128 stands for zero in the data rows.
Some points:
143 124 125 106 119 127 121 124 114 135 119 102 174 156  57 180 117 159 108 148 140  85 131 118 127 172 130 153 151 171 120 125 154 154  75  73 139 125 103 117 141  94  94 124  62 151 166 138
140 147 118 145 131 172 167 110  79 126 102 101  99 168  99 136  96 136 107 149 146 132 146 138 134 124 128 125 126 152 175 126 114  89  90  70 159 151 115 123 121 118  78 132 141 121 165 202
138 140 138 128 103  83 113 131 159 141 119  99 115 122 122 129 162 130 108 138 101 130  84  98 209 155 111 134  36 199 100 115 215 198 179 135  95  97 144 103  91 119 162 100  99 122 118 103
119 106  75 124 159 177 131 140  99 136 146 151 122  90 169 140 142 132 148 134 170 136 159 133 204 116 132 106  82 130 174 137 189 172 141 173 102 137 111 141 148 155 144 158 144 135 107 140
 97 146 144 142 134 157 117 129 147 146 136  79 128 105 183 146 154 123 118 124  98 113 137  98  52 102 133 135 161 136  60 106  23 118 177 103  96 102 132 110 128 111 126 163 139 128 118  44
150 125 129 123 162 160 133 173 111 142 126 160 140 125 166  95 117 110 127 125 150 178 148 130 148  96 138 120  79 102 180 120 158 105 118 141 115 141 138 166 153 150 126 154 147 111 113 159
128 101 117 101 168 165 109 171 103 103 143 126 120 125 181 146 138 121 151 129 151 111 145 143 125 141 110  89 120  95 108 146 101 139 140 142 123 129 152 124 140 183 137 157 108 132 112 125
111 137 154 153 124 166 138 110 148 115 120  90 107 141 162 122 137 107 142 109 118 169 121 121 103 126 123 114 122 120  87 118  88 102 168  82 134 112 112 106  91 120 108 139 151 113 108  85
138 128  97 124 161 165 129 157 106  84 183 150 111 133 199 122 161 148 119 141 147 129 147 166 222 139 120 127  57 123 138 166 169 190 105 189 106 147 130 152 136 170 110 139 114 107 158 133
127 104  83 117 104 206 141 167 102 134 216 156 110 109  89 144 143 122 132 139 136 145 170 131 137 111 126 124 100 104 147 141 141 112  87 117  94 145 158 152 135 172 108 155 139 129 130 163
137 110 157 149 108  73 121 142 109 128  83 204 116 140  85  95 129 180 112 131 130 159  79 191 109 133 119 129 199  87 134 149 141  92 101 190 113 134 123 157 136 174 161 112  96 121 133 139
102 143 118 162 117 177 143 136 142 132 141 101 126 112 152 127 114 107 120 121  96 131 141  99 170 132 133 135 116 129  83 151  80 169 156 127  80 113 126 126 128  93 166 161 157 115  98  90
135 142 139 104 117 110  94 136 170 158 169  96 102 110  63 120 124 122 113 134 107 154 130 113 158 157 108 124 100 182  96 104 192 106 146  78 105 127 123 137  98  65 142 126 105 117 142  90
148 104 110 127 135 165 136 157 136 115 148 134 155  99 161 146 118 129 147 120 164 111 149 139 112  96 137  99 111 100 132 141  99 117 152 160  85 153 135 142 159 140 134 133 119 148  94 112
111 137 133 120 124 115 139  94 119  91  60  98 143 150 175 138  91 140 108 131 139 116 100 100  86 120 137 124 117 109 148 157  91 106 119  80 161 146 114  99 161 139 113 116 174 140 147 162
121 135 167  94 129 153 127  82  91 142 115  79 120 139  85 156  71 162 133 132 134 150 125 122 149 158 166 121 175 136 109  92 171 123  71  79 143 120 124 114 187 115  75  90 115 140 162 151
110 122 137 130 112 173 118 126 173 130 119  71 135 115 164 130 171 108 130 117  98 102 139 111  59 108 115 115 164 127  44 129  38 127 188 106  93  91 103 106 138  93 119 157 148 130  99  71
129 130 148 111 122 108  98 132 115 115 165  90 161 154  60 183  87 165 112 110 117 104 120 108 134 175 123 153 161 170 140 104 138 139  96  81 103 141 117 132 147 114 100 123 109 133 169 148
128 108 143 140 110 155 140 103 139 137 109 130 105 134 146 115 128 124 131 123 100 155 120  96 119  84 100 162 117 151 110 173  58  94 156 108 123 103 136 108 113  93 133 160 131 108 140  79
122 147 121 125 115 134 148  90 134 156  65  85 156 127 181 111  77 139 164 130 106 134  94 106  89  95 149 133 150 118 164 127  74 109  98  89 159 160 133 151 168 120 120 107 171 115 133 163
160 105 125 127 169 175 111 110 132 122 171 164 159 122 163 129 161 128 142 149 180 101 139 126 118 115 105 115 115 113 124 128  94 137 119 149  93 163 139 130 137 164 155 157 125 152 123 128
112 109  92 122 130 139 132 161  92 108 163 168 125 110 114 110 140 104 149 119 161 114 134 135 146 105 123 124 101  58 122 137 159 175 161 190 158 135 122 169 132 183 114 140 139 128 119 147
142 156 134 132 144  74 138 106 118 104 106  94 149 145 177 123 121 125 142 136 112 107 136 109 119 141  91 133  79 156 194 154 131 111 110  85 199 147 126 143 116 125 100  78 152 171 117 180
101 113 119  87 124  31 132 121 186 148 113  49 147  78 101 103 151  52 131 124 103 131 125 113 128 175 133 103  49 196 118  73 195 125 163 100 133 137 112 102  58  99 179 108 100 129  98  98
155 101 131 110 166 172 138 129 133 123 164 154 146 121 161 155 122 139 118 144 143 102 153 178 115 140 116 131 117 105 150 152 101 153 116 158 100 124 152 138 135 147 160 170 125 109 115 113
137 163 116 151 128 211 119 124 170 126 172 105 126 113  90 103 140 150 137 110 100 131 155 125 104 106 114 138 159 149 101 131  79 116 137  86  86  92 153 108 107  98  93 184 138 126 147  51
124 155 119 144 114  45 109 123 176 149 111 126 129 114 108 129 147  92 136 126 140 134 114 122 155 180 106 142 113 175  88 116 199 141 152 164 144  87 116 111  83 101 180 112 118 124 132  94
138 139 113 185 144 104 145 123  97 105 100 149 110 170 152 124 111 116 121 116 120 126  74 100 120 120 127 138 143 100 172 155 135 147  74 143 194 133 110 132 124 120  95 102 160 155 142 187
152 113 160 115 134 110 145 151  95 119 155 209 135 139  65 123 144 171 131 122 146 122 165 173 106 149 160 131 236  94  87 127 160 118 120 161  95 117 141 150 111 163 121 105 102 146 161 107
116 107 130 135  89  79 119 135 122 146 114 221 133 111 120 122 120 156 122 115 152 125  87 167 186 134 155 105 191  89 128  74 141 153 133 209  99 111 117 169 153 162 155 123 124 134 117 119
111 113 136 135 104 132 124 133 181 130 164  85 131 124 162 104 131  89 150 149  95 108 151 101  72 110 112 130 112 138 124 119  89 129 183 100 112 107 130  80  89  76 137 154 123 116 106  87
134 136 123 129 136  78 167 122 122 119 115  95 158 153 140 125 105 120 125 131 128 106  91 153 121 112 134 153  81 180 194 140 105 125 110  85 198 172 123 114 126 104 124 107 162 120 116 204
137 134 174 103 145  74 110 135 125 109 100 235 109 127 113 111 145 173 132 123 123 161 100 162 114 132 137 134 193  94 132 112 145  96 104 206 130 118 111 133 127 165 149  78 111 134 130 130
118 126 132 137 130 181 133 103 148 133 113 103 103 121 156 107 152 119  87 118 114 150 128 118 116 124 106 173 137 128 110 139  81  84 146  91 124 112 145 100 115  96 143 124 150 108 107  85
117 106 137 122  95  63 123 147 126 156  97 215 136 114  78 143 130 125 106 146 168 136 104 174 117 118 132  99 255  49  89 109 145 150 144 234 157 137 106 154  97 170 154 113 114 124 123 149
131 156 120 138 176  69 130 109 114 117 107 100 131 138 167 119 114 126 151 101 118 103 142 118 114 119 127 134  68 131 190 134 133 133 105  71 191 138 139 108 120  92 109  67 142 122 139 194
145 126 184 118 144  76 110 138 105 102 106 187 152 100 108 152 157 135 119 151 129 109  96 161  82 136 120 123 242  89  99 119  83 121 130 197 104  96 123 144 155 172 177 115  97 142 156  94
107 155 128 142  96 122 132  90 102 114 115 138 127 127  67 190  97 149 131 118 121 104 149 105 131 163 155 113 228 136  88 100 179 169 109 110 143 123 122 149 189 147  65 115  89 114 146 139
106 149 119 176 102  93 141 117 102 124  72 141 104 154 136 121 113 144 143 113 132 118 119 105 124 102 150 122 127  94 178 119 119 131  90 139 195 168 123 131 145 118 110  99 187 101 127 173
133  87 116 131 147 158  98 140 109 121 143 134 112 126 162 100 132 130 134 153 148 155 144 136 164 131 158 127  66  86 153 147 146 107 122 147 137 126 151 158 127 176 107 122 140 129 115 188
135 129 167 102 120  79 115 115 180 156  67 115  90 129 106 113 154  80 134 100 107 166 107 130 173 139 130 154  78 205 134 132 180 109 146  95 101 132 132 121 105  88 169  95 118 137 125 107
142 129  83 150 123 149 114 149 104 141 171 202 117 130 119 115 122 117 104 122 144 107 148 171 140  86 131 148 103  96 152 133 138 155 104 225 121 147 133 143 122 165 137 158 133 142 123 138
157 152 110 127 123 119 114 130 177 131 164 101 141 119 140 102 155  96 139 127 109 117 156 121  88 120 115 133 115 161 114 135  65 135 161  89 130 115 139  79 124  88 157 171 135 132  88  48
109 141 142 110  95 134 124 143 160 172 165  99 134 137  58 128 135 112 106 116  94 132 130 105 151 155 143 110  98 200 118 122 194  96 157 113 110 118 126 100  94  85 151 132  75 111 154 101
107 123  96 104 124 153 171  95  85 122 106  70 110 186  99 127  84 147 141 143 126 150 131  89 113 110 141 126 110  96 155 126 133  85  99  88 180 130 140 132 153 117  60 127 132 139 120 201
Along one direction, these points spread out more than along any other. Take the direction at right angles to it along which they spread out most. Go by this last direction. For each point below, how far along it does it lie, from 0 to 99? The average is 50, and the first point in the table lies past the average. One standard deviation of the points above along it is 16.
109 141 142 110  95 134 124 143 160 172 165  99 134 137  58 128 135 112 106 116  94 132 130 105 151 155 143 110  98 200 118 122 194  96 157 113 110 118 126 100  94  85 151 132  75 111 154 101 42
124 155 119 144 114  45 109 123 176 149 111 126 129 114 108 129 147  92 136 126 140 134 114 122 155 180 106 142 113 175  88 116 199 141 152 164 144  87 116 111  83 101 180 112 118 124 132  94 38
107 123  96 104 124 153 171  95  85 122 106  70 110 186  99 127  84 147 141 143 126 150 131  89 113 110 141 126 110  96 155 126 133  85  99  88 180 130 140 132 153 117  60 127 132 139 120 201 81
117 106 137 122  95  63 123 147 126 156  97 215 136 114  78 143 130 125 106 146 168 136 104 174 117 118 132  99 255  49  89 109 145 150 144 234 157 137 106 154  97 170 154 113 114 124 123 149 33
143 124 125 106 119 127 121 124 114 135 119 102 174 156  57 180 117 159 108 148 140  85 131 118 127 172 130 153 151 171 120 125 154 154  75  73 139 125 103 117 141  94  94 124  62 151 166 138 60
138 139 113 185 144 104 145 123  97 105 100 149 110 170 152 124 111 116 121 116 120 126  74 100 120 120 127 138 143 100 172 155 135 147  74 143 194 133 110 132 124 120  95 102 160 155 142 187 74
111 113 136 135 104 132 124 133 181 130 164  85 131 124 162 104 131  89 150 149  95 108 151 101  72 110 112 130 112 138 124 119  89 129 183 100 112 107 130  80  89  76 137 154 123 116 106  87 38
155 101 131 110 166 172 138 129 133 123 164 154 146 121 161 155 122 139 118 144 143 102 153 178 115 140 116 131 117 105 150 152 101 153 116 158 100 124 152 138 135 147 160 170 125 109 115 113 40
116 107 130 135  89  79 119 135 122 146 114 221 133 111 120 122 120 156 122 115 152 125  87 167 186 134 155 105 191  89 128  74 141 153 133 209  99 111 117 169 153 162 155 123 124 134 117 119 35
106 149 119 176 102  93 141 117 102 124  72 141 104 154 136 121 113 144 143 113 132 118 119 105 124 102 150 122 127  94 178 119 119 131  90 139 195 168 123 131 145 118 110  99 187 101 127 173 74
